Some points:
[-19  14 -35  -2 -18 -14 -12  -5  20 -51 -21 -22   9  23 -11   8 -19 -45
   5  23   9 -45 -17 -34  27  40 -70 -15 -32 -48   3 -35]
[-26  44  55 -46 -39  -8  36  49 -28   3   2  -4 127  40  71  21 -12 -14
  62 -28 -29  16   4  -2 -56  29 -12 -21 -28   5 -33  -6]
[ 20 -22 -45  11 -11  46  31  22   0  24   4  33  49  -4  24 -45 -28  40
 -56  16  -8  52 -38 -34  17 -30  31  13  57 -38  -3  -9]
[ 42 -13 -25  17 -28  -9  12  32  12  11 -13 -16  -8   4  28  25 -63 -39
 -29  -6 -10 -17  50 -10   6 -10  16  40 -17  30  37 -27]
[ 74 -26  52 -29  12   7 -16  -8 -18   9  52 -18   6 -37  -4 -43  19  -3
  71 -38  33 -58  42 -37  32 -45 -24  10  22  38  53  15]
[  7  28 -30 -28  -4  -9 -26  10 -57 -49   3  65 -44  11  87 -27  -6 -15
  55   0 -57 -46 -11  -2 -76 -20 -39 -11  10  -6   0 -17]
[-32   9  39 -55 100 -19 -40  10   3  62   0  -9 -19  43 -66  17 -26 -42
 -19  17 -14 -30   1 -43  19  12  11 -23 -18 -41 -20 -25]
[ 26  46 -14   9 -29  32 -33  51  29  -8 -10 -21  25  17 -28  -4 -25  29
   3  -8   3  29 -31  19  25 -19 -48  18  39 -13  -9 -13]
[-28   2  -1   9 -33  -8  31  34  47  25 -11 -10 -27  26  46  15  50  49
  -2 -26  10  -6   4 -24  -2 -29  15 -43 -30  17  35 -30]
[-21 -20 -17  -4 -13 -39 -19  24  14 -44  36   7  -8  -1 -21  29 -21  63
 -61  41  -6 -41  16 -31  16 -23 -85 -17 -25  21   9 -25]
[ 13  45 -16  49 -17 -20   1 -12 -32  45   0  20  13   8 -37  -6  38 -31
 -43  -7 -36 -35 -14  -5  16 -24 -18 -37  28  25  -1 -39]
[-22  25  16  -5  -9 -24 -18   9 -10 -72 -21  -2   9   7 -17 -13  40  69
 -70 -37  -7   0  11 -53   8 -30   9 -32 -40  16  15 -33]
[-17   7 -42  21   3 -29  -8 -43  36  17 -22  -6  17 -42 -10  11  19  38
  -8 -50 -17 -24 -51 -38   9  44 -23  83 -18  21  29   5]
[ 11  19 -28 -55 -14  24 -32  37  40 -10 -39  -4  -9  -3  15 -10 -17  30
  32   2  -8  66  30 -41   8 -12  43 -28  47 -13 -43  -3]
[-33 -39 -26  18  25 -19 -17  20 -23 -47  90  -9  -2  26  -7  16  33 -19
 -11  -3  65  36 -44  20  33  21   0  35   5 -15 -35  42]
[ -9  36  -4 -40 -33 -35  23 -12 -23  18  -3   3 -18  13 -46 -12  50  67
 -32  31   2 -32   8 -27  13  28  11 -24  -9  24 -34  48]
[ 42  31  20  25   9 -15   2 -15 -18  12  37 -33 -21 -21  36 -56  35  12
  24  15  52  -1  44  -3  37  50  -4  -5  33 -47  55  -6]
[ 41   4 -31 -50 -22  31   7   0  31   9   2  -9  -3  14  17  -4 -12  34
  27  20 -15  33 -32  -2  11  30 -45  27  40  -9 -30 -28]
[-23 -45   5 -14   6 -16 -33  -6  -9  30  39 -51   2  17  26 -98  31 -28
 -15 -26 -67   1  85  46  37  35 -10  72  -8 -36  -8  -9]
[ 22  20 -28 -47 -24 -22  17   1   2  33 -21  -8 -37  11 -14   7  50 -37
 -38 -28   4 -47  10  -2   2 -18   9 -37 -13  13 -32 -41]
[ 22  -1  11 -32 -24  44 -14  25  29 -30   8   8  -8   1 -38 -14 -15  37
  23   0  -3  24 -17 -33  15 -32  33   9 -12 -11 -35 -20]
[ 10  20  11 -16   2 -12  -2 -20 -42  17  18 -61 -21 -13  39 -44  15  10
   8 -21  46 -18  41  18  42  36   6  -7  19 -41  -2  45]
[-24  -6  -3 -10 -35 -33 -12  -6  24  -8   8   6  71  -9 -51   6 -49  55
  -2  17 -10   7   8  19  11 -26  17 -39 -46  14  49 -19]
[-32   0 -13  -7  14 -18  -9 -11  36  11  14  28 -35 -38   6  20  30  31
  11 -37 -68 -16 -46 -31  -9  38  94  88 -15  28  23   6]
[  8   3  -1  21 -23  -9  20  -8  -9  25  10   3 -34  30  -3  45  50 -20
 -13  11  -2  18  61   9   1 -32  10 124  10  37  10 -56]
[ -2   3  -5  19   7 -13 -30 -33 -15 -44  29 -34   7 -20  14 -44 -45 -14
  12  -5  38  12  40  29  23  40   3  -2   3 127 -65  29]
[ -1 -66   6  -8 -10 -12   1 -15 -22  10  34 -49 -11 -41   9 -17 -35  -1
   5  -7  11  22 -21  40 -61  34  11 -28 -22 -28   5 -21]
[-34   0  12 -24  -7 -13 -27 -42   9 -47 -12  25   7  42  39 -47 -27 -27
 -56   5  11 -23 -32 -19  13 -30  29  29 -27 -44   5 -29]
[-46   1  43 -12 111 -13 -17 -14  22  57 -22 -24 -51  38  10  20 -38  65
  42  50   4  -3  37 -27   5 -42  19 -26 -15  27  38 -49]
[-21  -1   2   2 -28 -18  -7  28  25  -6 -21  -9 -25  10 -44 -27 -20 -45
  -3  52   3  -9  -1 -37  14 -14  22 -26  -8  30  -5  56]
[ 68  18 -16 -33 -27  23  -7  -4  47   8 -27  15 -37   1  28 -44 -15  21
 -17  13 -18  28 -18 -25  13  31 -42  23  24  -1 -67 -21]
[-12  -9 -25  66   5  -4 -41 -34 -10  34  35   0 -10  -7  -6 -39  32 -22
  67  -7  19  32  -4  41 -68 -85   9 -15 -46  -9 -48  -7]
[ 13  -4 -42 -40 -10 -15 103  -3  21  15   7  13  14  26  -7   8  50 -36
 -10  12   1  -4  13  15   5 -25  79 -29  -7  12  -3  50]
[-17   9  -9 -30  -4 -25 -22  44 -34 -50 -21   3 -47  16  44  -1   4 -20
  71  25 -33 -54 -25  23  21 -27 -37  17  14   1 -41 -18]
[-11 -12  22  -1   2 -14  -7 -35 -23 -23  64 -32 -27  -5 -14  16  15  -9
 -21 -36  11  38 -30   9 -61  37  -7 -15  -3 -30  -5 -19]
[ 16 -56  23  -9  21  95  -8 -30   5   2 -12   9 -38  13  21  43  27  28
  -4  20  11 -42 -35  52   7  12 -18 -18 -15  49  13  24]
[  0  29 -39  18 -18 -15  62  -2  10  46   5  -2 -15  25 -12  17  44 -39
  -9 -26  -5 -27 -17  -9   4 -21  -2 -34  37  14  -5 -30]
[ 41 -38  82   7  16 -20  35 -48   4 -11 -33  41  21   3   5  35  11 -24
 -17 -13 -15  44  10  39  25  12 -15 -38  39 -10 -10   3]
[-19 -34  13  41   4 -16 -22   3 -64 -11 -62  -6   6 -56   0  67  23   1
  26   9  23  49  38 -24  29  24  -9 -10  -6 -12 -58  -8]
[-96   1 -36  -1  10 -41  18 -27  22  19 -11  48 -55  30 -25   2  -3  37
  25 -76 -20  40 -13  25   6  13 -25 -11  26  15  27  46]
[ 44 -33  67  41  10  34  32 -21 105 -23 -44   0  13  -2 -41 -36  33  23
 -36 -15  -2 -59   2  30 -67  26 -16 -32  38 -18  -1  32]
[-46  20  57  11   1  -7  51  48 -15 -52  -6  18 -23 -10  47 -25 -17 -12
  37  37 -57 -32 -30 -18  38 -22 -44  35  -5  -6   9  55]
[ 17  22 -32 -31  19 -29 -54 -13  -1  21  49 -42  22 -31  30  -2 -21  -8
 -17 -26  57 -26  17 -54 -73 -37 -13 -33  70  22  57  64]
[-24 -40  20  44  15  66 -30   3  54 -50 -40  40 -12   6 -44 -31  37  24
 -39 -21   7 -59  71  26 -73   5  -6  24  22 -13 -25  30]
[-13   1  -1 -18 -31 -24   6  13  -3  18  15  16 -30  -2 -22  17 -53 -29
 -63  -5  -4 -20 -15  -2   5 -18  13 -24  12  31  -6 -30]
[ -7 -17 -20  36   5 -14  -4 -47  -2   6  14 -33 -16 -25  44 -37 -24   0
  67  42  29  21  36   9 -71  41  11 -13  11 -39   9 -14]
[-36  71  80  25 -26  -9  -2 -11  16 -33   4   0 -34  -1   5  -2 -31 -23
  -1  35 -29 -16 -32 -22  17 -15  32   1 -40 -30   5 -26]
[ 19  36   8 -17   4 -11 -15 -18 -23 -40 -10  -2  -2  23  24  -9 -11 -24
   7  72  -9 -22 -49 -25  23 -25  29   7 -38 -39  -6  67]
[ 38  -6 -31  -2 -39 -15   3 -21 -30  28  -1  52 -17   5 -57 -21 -49 -22
  21  -6  -4 -32   1 -24   9  -5   6 -38 -25 -48  -1 -27]
[  8 -18 -30  -9 -32 -22  43  45 -31  26  -2   3 -13 -21 -45  26 -40 -16
  -2  29 -29   1  62   9  29 -14  17  56   7 -52  28  45]
[ 37 -16  65   5  29 -28  37 -86  23 -44   2  34  25   1 -16  68   0 -34
 -18 -28 -31  36  45  18  30   7 -25  24  51 -14 -15  28]
[ 16 -20   8  27   6 -10 -13  -6 -15 -33  23 -91 -22 -13   8  15  29  -6
 -16  -2  22  10 -44  10 -72  29   3   8 -27 -14 -26  22]
[-36 -11 -18  26   8  99 -34  -5   5  37 -27  -7  -6   0  40  55 -32 -65
  -5 -56 -23 -31  14 -23  20  31 -24 -22 -19 -23 -17  38]
[ 62  -8   1  24 -13 -17 -49 -13 -74  -1  -7  23  77  16 -10  -1  48 -11
   1  28 -41 -25 -11 -28  15 -14  65 -31  71  27  37 -29]
[  9  43 -10  -8 -28  42   2 -27  -7  23 -11  -2  -9 -11  -9  -7 -27  44
 -15  30   1  15 -35  19  17 -19  36  24  55 -12 -15 -31]
[  2 -25  35  33  28   5  12 -15 -65 -15  15 -63 -11 -18  37 -14   4  -4
  -9 -67 -14  39 -28  38  31 -98  -4 -18 -16 -12 -33  33]
[ 40 -21 -27  -7 -20  55  44  -1  -2  11  -2  -6  17  35 -13 -11 -42  40
  39 -46  20   2 -54 -54  12 -10  31  34  62 -16 -42 -23]
[  3  13   8   5   5  63 -43   2  37 -34  19   5   7 -25 -20  81  -8  38
  -5 -15 -15 -77  50  44  12  29  96 -10 -25 -30 -48  36]
[ -6   6 -25  28   7 -27 -12 -16  19 -12  46 -16  -4 -43  -3 -42  20 -21
  28 -31   9  33  25  42  23  17   4 -40 -48 -35 -27 -16]
[  9 -33  41  70   7 -19 -30  38  12 -20 -12  62 -17 -16  47  47  27 -18
  40  -7  63  49  18 -36  25  20  -7 -30   5 -20 -20  -6]
[ 25  -8 -16 -13   6 -11 -34  13 -22 -67 -28 -17   9  30   6  34  47 -24
   6  -7  -7  -6   4  28   0 -24  77 -11  61  17  72 -51]
[ 42  64  -5 -24 -18  27  -7  28  45  -5 -18 -20  -5  12  -9   7 -13  23
  20  38  -7  28 -34  93  25 -24 -43   9  42  -9  -3 -14]
[-22  37  39 -30 103 -10  46  46 -31  61 -10  27  79 -39   0  12  -4 -26
   9  20  78 -38 -36   3 -42   6 -22 106 -14  -3 -47 -30]
[-52 -40  24  15 -24 -13 -41  33  36 -33  20 -48   1  23 -51 -47 -35 -39
 -24  41  -2 -15 -35 -15  19  -3  20   8   1  37  32 -36]
[ 20 -20 -82  17 127 -17  85  21 -17  -4 -22  -7  32   9 -19 -23 -49  48
  -1 -10 -34 -36   0  -1  19  19  19 -40 -41  17   4 -34]
[-13 -52  40   6  -9 -13  -1  18 -31  -6  60 -23 -25 -44 -19   2  32   0
  -9  -2   0  28 -32   1 -65  26   6 -17  12  -4 -31  23]
[-44  15  38 -31 -24 -10  21  11 -15 -21 -26  -7 125  41   5 -28 -19 -16
  47  -6 -25 -13  -8  27 -52  19 -28   0 -20  -1 -14 -18]
[ 33  19  -9 -52  -7  36 -30  18  38 -60  18  35   7  27  -9 -17  -8  16
  29  17  -8  70 -20  10  18 -24 -40  19 -25  -8  -1  -4]
[ 10 -29   9   7  17 -31 -10  25 -35 -28 -61  18 -27 -62  -8  54  22  -7
 -12 -21  32  48  29  41  21  13 -14 -24   4 -19 -22 -14]
[ 38  54  -3 -14 105  26 -31  68  55  50  22  36   8 -15 -25 -21  -3   5
 -44  24 -59  65   1   3 -66   8 -36 -17  35  -9 -29 -11]
Along one direction, these points spread out more than along any other. Take the direction at right angles to it along which they spread out most. Go by this last direction. Where along it does each point below lie, from 0 to 99? The average is 50, and the first point in the table lies past the average. One standard deviation of the points above along it is 16.
[-48  29  39 -38 -38  -4  51  43 -23 -12 -30  46  24 -88  43 -32 -18  -3
  -4  32  85 -49 -21  28 -50 -31 -14  13 -14  -5 -25 -25] 69
[-49 -21 -21  43 -10  70 -47 -35 -28  37  17  48  26  12  16  57 -34  55
  -1  17   2 -55  23  58  24  21 -15 -29   2 -26 -28  34] 46
[ 30  -7  53  47  13 -13  39   2  17 -11  75 -29   4 -23  21 -21 -38 -11
  16  -4  30   3  -5  22  37  46   2 -38  47 -14  11  -7] 58
[-47  23  10  -8 -23 117  30   7 -74  -8   0  26 -23  24 -38  -6  50 -23
 -22  25 -14  50  22 -32   1  92  12 -24 -33  33  66 -51] 39
[-11 -49  -5  19  -6 -26 -48   0  -6  69 -34   1  27  17  33   2  31  45
 -26  19   9  25 -40  24  23  12 -11  15 -46 -27   3  46] 50
[-14  -9  -4   3 -23   0  62   6   6  35 -20 -10   4   6 -26  -8  47 -38
  -5  27 -21 -13 -25 -38  12 -20  -1 -43  21  22  13  48] 33
[-36 -29 -45  15 -26 -10  69 -39  67  37  20 -14  74   8  45  49  45  36
  30  33 -22   9  53 -16  11 -32 -29  22 -26  13  25 -36] 43
[ 32 -13 -18  -3 -27 -10  28   3 -39  14 -17 -15 -24  16 -29  36 -44 -18
 -30  49 -21  25  35 -27 -81  -8 -74  -1  10  38  30  43] 48
[ 35  20   1  23 -20  -9  10  -3 -45 -25 -25  -9 -15  44 -56  32 -42  -2
  -7   7  15  14  56 -24 -82 -32  21  84  13 -48  42  38] 45
[ 13 -11 -21   9 -22  -2  46  35  13  29   8  26 -41  39  31  20 -46 -34
 -17  18  27  17  39  10   5 -20  25  -3 -23  29  11 -22] 41
[-42  28 -39 -18  30 117   3 -33 -12   5  45 -58  16 -66 -25 -34  31 -36
 -21 -24  32  21  27 -33  23 -65 -31 -12 -37  16  37  14] 44
[ 11  29   7   3  -1 -27 -25 -28   3  44 -25  42 -18   7  -4  -5   5  43
 -25 -60  18  10 -18  17   7  25 -23   8 -41  25  30  40] 39
[  0 -20 -20 -32   6 -10 -39 -28  25  24 -48  38  24 -69 -15  13  24 -60
  24 -28  58  11 -48  13  24  22 -18  29  -7  21  66  -3] 47
[ -2  11 -30  22  24 -16 -21 -43  17   9 -40  29   0 -15  30   6 -39 -41
 -14  -3  -8  29 -25  14   2  33  84  -4 -23  28  28  44] 37
[ 24  -2 -16  15  17 -17 -18  22   2  27 -22   3  -6  39  -4   9  28  39
  32 -43 -19  -3 -43  25   3  44 -14  30 -50  29  52  52] 46
